(in the rows, 128 means zero)
Points on a tree of curled strands (16 dimensions, forks, no loops):
Gak: [111 101 144 170 112 169 184 111 121 130 122  63 165 138 115 119]
rulu: [106  99 134 189 116 154 187 118 110 139 157  69 159 147 117 111]
zov: [188 119 101  94 177 112  93 124 107 142 137 186 107 137 102 132]
fuf: [123 184 143 177 101 100 126 132 121  64 127 130 119 185 128  78]
Sop: [202 126  73  81 175 110 108 110 117 122 144 148 110 138 126 141]
keda: [129 146 138 116 146 134 121 125 167 105  93 191 131 145 129 134]
mibu: [104  97 128 196 118 146 186 122 105 142 174  72 158 152 118 108]
tolev: [111 101 146 168 111 171 183 110 122 129 117  61 166 137 115 120]
nizel: [100 127 169 155  91 153 143 105 135 118  86  63 141 163 112 119]
pek: [129 118  95 126 120 115 103 152 124 146 134  94 151  82 140 136]
fub: [117 116 120 114 110 109 143 149 132 120 157 119 125 105 199 140]
Seruv: [143 122  99 132 108  83  96 154 108 182 156  98 125 108 138 139]
gidu: [110  99 141 114 113 131 134 154 134 104 114 146 125 120 201 118]
karu: [137 120 102 117 110  89 110 154 113 159 167 108 130 104 165 143]
Bog: [144 122  98 130 108  80  94 156 108 184 159 100 125 109 138 141]
gaku: [139 109 116 137 110 140 124 125 122 174 114  79 129  98 132 131]
tuva: [122 117  94 125 122 124 104 152 127 132 126  94 156  77 138 136]
poki: [125 189 132  98 134 134 117 123 136  59 140 124 102 135 147 101]
tegi: [110  96 112 227 139 123 177 144  89 129 238  69 165 178 124  99]
naze: [124 184 143 174 104 104 127 131 122  63 127 130 115 180 129  80]
dase: [128 119 109 111 111  98 126 152 122 139 169 114 131 101 185 143]
zuso: [129 148 138 119 144 131 122 126 165 103  95 189 132 147 130 132]
tebi: [143 122  99 127 108  81  96 156 108 179 162 102 128 108 145 141]
rado: [132 119 107 113 112  94 120 152 119 146 169 111 131 102 177 144]
tep: [ 77  83 132 135 152 186 129 152 155 182 132 242 101  75  81 140]
kufe: [101 130 152  71 130 103 130 113 133 168 103 129 139  71 118 190]
sife: [127 124 133  99 166 147 113 114 176 116  80 206 123 132 123 155]
Kub: [111 100 153 130  90 178 154  94 134 137  80  53 157 130 104 130]
Pifu: [124 188 127  93 137 137 116 120 137  59 141 124 100 130 148 103]
zinof: [174 112 106 101 173 123  98 130 112 149 137 194 106 130  99 132]
Kuz: [127 191 147 132 120 125 125 133 133  63 133 125 103 149 145  92]
poma: [134 120 104 114 111  92 116 154 117 153 169 110 131 102 171 143]
geris: [106  99 133 188 116 155 187 118 110 139 155  69 160 146 116 112]
ratu: [ 99 130 170 155  90 152 141 105 136 118  88  66 138 164 113 118]
Zik: [191 120 100  93 178 110  92 122 105 141 138 185 107 139 102 131]
sis: [122 118 114 111 111 104 136 149 127 129 165 116 128 103 193 142]
fotev: [176 110  81  85 172 144 149 136 147 106 144 119 112 110 142 163]
Pivis: [111  98 141 112 113 132 132 154 135 104 114 148 126 121 201 118]
kasud: [121 186 144 182  95  93 126 136 116  67 124 129 126 195 127  77]
zigez: [110 105 139 120 113 126 141 153 134 107 122 138 121 120 202 123]
Sosud: [140 117 106 136 112 113 113 138 117 174 133  85 125 100 137 133]
pum: [203 126  95  86 183 100  88 116  99 135 137 177 109 146 106 131]
Sos: [111 103 150 160 108 176 180 106 128 125 103  58 167 135 114 122]
lera: [110 100 139 179 114 163 186 114 116 134 137  66 163 141 117 115]
bese: [110 105 160 143  96 182 170  97 137 120  78  51 167 134 107 127]
tofa: [119 129 134  93 120  93 121 127 125 173 126 124 133  84 129 173]
Kun: [124 192 140 114 127 129 121 129 134  61 135 124 104 143 147  98]
ded: [128 146 139 118 145 132 121 125 166 104  95 190 131 147 130 133]
bag: [127 122 132  98 168 149 112 115 176 119  79 208 121 130 122 155]
bet: [118 180 150 177 106 105 131 129 115  72 117 118 131 189 124  77]
para: [ 99 147 176 158  91 141 136 108 141 117  97  87 123 159 123 118]
Fugis: [124 119 133 102 166 151 115 118 175 124  84 211 121 127 118 154]
vizoz: [100 153 177 158  94 139 135 109 140 114 100  93 122 157 126 116]
tuz: [121 130 131  97 119  93 119 129 123 173 130 122 132  86 130 171]
nog: [100 152 176 158  94 139 135 109 141 115 100  92 122 157 125 116]
robus: [105 121 101 117 122 149 122 149 130  95  96 108 156  77 133 142]
Fovi: [108 104 160 135  90 181 161  92 139 125  72  49 162 132 104 129]
guf: [ 92 128 162  62 136 109 133 106 138 165  90 130 140  64 112 197]
zoma: [124 191 139 112 129 130 120 129 133  61 137 123 104 142 147  99]
Muzi: [129 188 148 148 116 121 127 133 132  63 132 128 104 155 138  87]
kofe: [193 115  73  79 165 126 123 124 133 115 144 134 108 127 135 147]
kog: [143 123 100 128 107  81  97 153 109 183 157 103 126 107 139 144]
Ligat: [109 167 166 162 110 125 136 117 124  95 109 109 130 163 125  93]
kavez: [217 130  90  79 187  89  85 107  93 128 138 167 113 154 109 130]
pup: [128 184 146 164 110 112 127 131 127  62 129 130 108 167 131  82]
bivi: [215 132  84  79 186  94  91 105  99 126 141 162 113 150 114 133]
ripi: [121  88 117 126 160 159 121 149 131 172 139 223 101 100  88 134]
Zum: [107  98 134 185 115 157 187 117 112 138 151  69 160 144 117 112]
fot: [128 127 135 100 164 146 115 116 174 115  82 203 123 133 124 152]
Mugad: [128 147 139 117 146 133 122 125 166 104  95 190 131 146 129 134]
zak: [123 179 139 162 109 103 121 131 132  80 116 152 128 175 127  92]
zufiv: [176 113 105 101 173 121  99 130 112 147 138 192 106 131 100 131]
pomil: [106 163 171 159 106 131 136 113 131 103 107 106 127 157 126 103]
Garu: [ 71  76 130 138 150 190 131 157 150 189 141 245  97  65  76 139]
Digu: [105  96 115 220 131 127 177 138  92 134 224  71 161 171 122 100]
Pes: [123 190 132 100 133 134 118 124 135  59 139 124 102 136 148 102]
tar: [ 85 127 169  54 141 114 137 100 141 163  81 132 141  59 108 203]
tez: [103  97 127 198 118 144 185 123 103 142 178  72 157 153 118 107]
keli: [143 123  99 132 109  86  97 152 110 181 153  96 125 108 139 138]
taded: [129 118 108 111 111  97 125 151 121 141 168 113 131 102 182 143]
soli: [209 130  78  80 182 102 100 106 107 124 143 156 112 144 120 137]
Bedit: [117  87 117 127 159 161 122 150 132 174 139 226 100  97  87 135]
gir: [214 129  91  80 186  92  85 110  95 129 137 170 111 151 107 130]
duk: [ 74  75 128 139 151 187 132 159 146 189 143 243  97  66  75 138]
Savi: [106 163 171 160 106 130 135 113 130 103 107 105 126 158 126 102]
gero: [122  95 142 127  93 176 144 100 128 159  85  60 150 121 109 130]
riso: [102 101 135 119 158 168 122 133 168 150 106 229 112 106 100 146]
gagu: [107 131 147  78 127 100 128 117 130 169 110 128 137  74 121 184]
kir: [107 105 164 136  92 184 165  91 142 120  70  48 164 133 104 130]
badut: [143 123  99 127 108  82  97 156 108 179 162 103 127 108 145 141]
Pomed: [121 186 144 181  97  94 124 135 117  67 123 130 126 193 126  78]
bifol: [107 103 134 117 160 165 120 130 170 146 102 226 113 110 103 147]
Leded: [175 113 105 101 173 122  99 130 112 148 137 194 106 130  99 131]
rone: [157 104 109 110 167 134 106 138 119 155 138 204 103 121  96 133]
Kobu: [142 122  99 126 108  83  98 155 110 177 162 103 127 107 148 141]
nileg: [107 105 164 137  91 184 165  92 142 120  68  48 164 133 104 130]
pasik: [126 188 124  87 142 141 115 117 139  57 143 126  98 126 147 105]
vuv: [143 122  97 130 109  84  95 155 110 182 157  99 128 106 140 140]

How do the paths from each line's first point branch along the strands? (one pair of brackets a fork, the group with the point earlier in the line first; the first line done for you):
Ligat fuf karu Gak kufe
(fuf ((karu kufe) Gak))
Digu kufe zak Pifu fub
((kufe fub) (zak Pifu))
pomil zak Pifu Sos keli
((zak Pifu) (Sos keli))
sis tofa mibu Pivis zak Pifu
((tofa (mibu (zak Pifu))) Pivis)
tofa taded tolev pasik zak
(taded (tolev (pasik zak)))
zak Pifu Sos tar dase
(Pifu (Sos (tar dase)))
pasik poma zak guf mibu
(((poma guf) mibu) zak)
vuv Pifu fub Zum zak
(((Pifu zak) Zum) fub)
keli tuz poki zak tez
(tuz ((poki zak) tez))
zoma zak tuva tofa pasik tez
((zak ((tuva tofa) tez)) pasik)
zigez Gak Kun tar zak
((Gak (Kun zak)) tar)
tegi Muzi pek zak tofa
((Muzi zak) (pek tofa))
